(in the rows, 128 means zero)
T: 3 groups of rows, each row roughly a mix of its group's hidden directions
T (104 x 11)
[[133 163 109 123 156 163 103 158 121 174 120]
 [165 110 105 129 118  94  98 168 153 146 149]
 [185 131 161 112 134 157 151 161 125 110 130]
 [126 164 171  84 146 134 102 152 114 120 108]
 [136 159 147 103 153  74 101 139 154 117 118]
 [119  80 133 138 105 135 166 172 109 107 136]
 [160  97 129 111 137 151 131 106  91  78 117]
 [144 151 140 156 122 165 123 180 156 134 153]
 [115 142 121 104  96 179 158 118 117 100 158]
 [188 133 158 142 114 127 149 157 123 115  98]
 [139 120 107 108 159 167 109 157 172 154 139]
 [142 155 121  90 146 124 118  80 173 115 134]
 [167  82 144 147 137 150 116 142 112  94 101]
 [185 130 173 160 124 129 147 152 128 141 127]
 [135 120 110 136  84 104 170 168 139 139  98]
 [145 109 105  81 161 146 173 122 139 146 136]
 [114 132 157 162 132 150 151  86  89 135 156]
 [ 95  95 167 145 106 119 131 176 109 131 117]
 [131 120 186 148  87 140 167 127 128 142 137]
 [121 112  86  97 131 143 126 144  73 152 112]
 [ 98 146 157 173 161  85 135 124 134 120 114]
 [135 130 145 180 120  97 165 118  94 153 132]
 [147 103 129 124 134 166  97 142 172 108 165]
 [ 99 121 120 106 133 128 133 126 180  74 113]
 [136  90  83 137 144 121 115  98  88 152 112]
 [101 105 105 169 122 121 131  91 107  86 110]
 [123 111 110 103 138 171  91 121 165 106 157]
 [169 132 164 140  99 132 130 105  98 170 141]
 [101  99 159 104 152 118 173 137 132 151 159]
 [176 125 130 143 143 103 130 188 139 112 137]
 [115 167 150 148  98  93 106 144  94 150 112]
 [144 130 139  94 125  94 153 121 189 132 113]
 [138 106  71 136  98  86 148 116 135 144 133]
 [116 119 158  97 102 140 134 188 116 102 129]
 [159 129  81  97 133 122 107  97 170 130 122]
 [105 123  78 140 142 129 136  76 154 123 107]
 [ 77 163 135 113 113 140  84 123 112 102 127]
 [169 145  94 106 130 136  94 142  87 125 152]
 [145 126 126 161 163 118 136 106 153 178  97]
 [118 131 109  84 132 175 160 161 142 138 148]
 [151 137 131 157 128 138 156 137 107 159  69]
 [149 106 113 154 133  80 107  83 112 108 116]
 [122 111 179 122  96 129 156  96 133 168 131]
 [138 112 105 137  98 135 137 160  70 124  98]
 [177 148 122 147 144 143  82 133 123 141  91]
 [100 130 123  99 130 161  95 116 100  93 166]
 [136 169 110 137 124 174  87 127 138 104 157]
 [124  93 107 144 148 120 166  82 165 118 128]
 [181 136 121 116 103 138 150 167 156 114 103]
 [101 153 169  86 125 121 136 155 112  98 103]
 [141  97  85  99 149 108  95 135  95 150 126]
 [ 94 143 103 123 124 114 134 130  78 158  87]
 [110 158 149 125 161 151 100  92  89 148 138]
 [137 137 133  88 132 123 132 125 182  82 107]
 [141 155 180 160 140 122 141 142  92 155 140]
 [114 130 176 157 113 132 173 140  89 122 126]
 [110 136 116  87 138 121  89  75 118 104 131]
 [127 141 175  99 126 106 125 172 168 135 137]
 [135 126  74 145 143 139 102  97  84 129 118]
 [118  91  82 123 131 121 125  95 172 111 109]
 [129 140 128  74 145 134  79 151 155 111 125]
 [165 127 133 126 144  75  90 165 128 120 130]
 [112 109 129  94 118 179 124 130 154  85 146]
 [110 125 181 107 108  82 118 131 156 109 133]
 [150 174 139 116 124 111  97  74 139 119 139]
 [134 150 111 130  81 135 165 174 156 123 137]
 [136 136  68 113 138 163 144  99 122 101 143]
 [137 160 120 118 125 165  94 124  75 106 144]
 [136 137 107 161 139 100  92 144 112  74 121]
 [134 131 173 131 108  87 153 175 120 111 131]
 [119 108 177 124  82 112 132 158 108 106 146]
 [127 125 176 162 157  93 139  91 134 144 127]
 [122 113  81 104 122 148 128  76  94 125 136]
 [136 135 126 134 110  57 168 122 137 119 117]
 [145 156 128 130 122 181 115 158  94 111 158]
 [144 169 130 117 166 144  80 101 116 149 134]
 [ 89 132 130 111 129 105 149 135 161  78  97]
 [137 146 107 115  75 121 146 176 150 125 111]
 [116  97 115 103 101 156 143  94  85 153 139]
 [147 137 154 180 112 137 130 176 157 132 129]
 [ 98 143 164 164 158  95 125 103 127 115 158]
 [154 130 117 137 165  85  84 128 131 158 106]
 [ 97 124 138 145 166 129 109  86  85 143 149]
 [160 118 133 116 152  78 125  97 167 150 121]
 [ 99  78 126 137 135 121 120 154  99 167 101]
 [ 71 128 146 140 123 121 140 112  85 118 163]
 [159 101  98 121 105 122  98 156 130 153 171]
 [164 104  89  98 111 152 106 130 161 127 151]
 [121 122 155 144  98  88 172 164 110 117 123]
 [125 137 139 158 118 140 174  81 161 105 126]
 [175 112 126 121 100  94 121 164 138 138 164]
 [158  93 139 155 128 163 133 183 127 118 121]
 [161 150 164 115  85 132 122 142 104 111 166]
 [ 85 163 135 130 142 120 141 107 132 160 176]
 [121 139 123 111 160 126 156 110 196 138 118]
 [108 151 117 151 158 111 126 119 178  88 107]
 [166 132 172 136 140 109 101 158 148 125 166]
 [136 106  87  96 125 136 109 115  80 114  95]
 [108 142 117  82 111 103  82 100 139 106 115]
 [113 119 149 141 130  78 156 134 116 177 105]
 [109  87 125 125 129  88 176 131 143 157 109]
 [ 59 109 132 117 135 102 107 118 131 149 147]
 [110 160 139  81 113  92 108  95 150 113 130]
 [116 150 146 124 157 174 120  72 113 127 132]]

one row of each group, then the others: which group is each in?
[121 175 135 162 116 140  83 145  96 141 137] => <44>
[135 155 103  80 144  99  86 104 130 142 129] => <36>
[152 141  80 118 154 123  80 143  97 125 130] => <12>

[176 108 132 139  99 101 130 171 130 145 157] => <36>
[113 131  80 121 102 162 127 159 165 116 149] => <44>
[149 139 111 112 139 182 110  89 108 158 120] => <36>
[127 102 114  90 108 165 125 149 165  90 136] => <36>
[105  97  74 138 158 132 154 126 142 100 110] => <12>
[100 100 132 168 153 130  97 120  83 149 124] => <44>
[164 104 112 120  95  95 135 176 154 126 133] => <36>
[134 118 145  81 116 166 104 162 142 100 150] => <36>
[135 143  87  90 111 154 171 151 146 130 148] => <44>
[162 121 162 151 145 140  97 140  78 124 107] => <44>
[139 156  60 128 109 142 118 104 146 118 115] => <44>
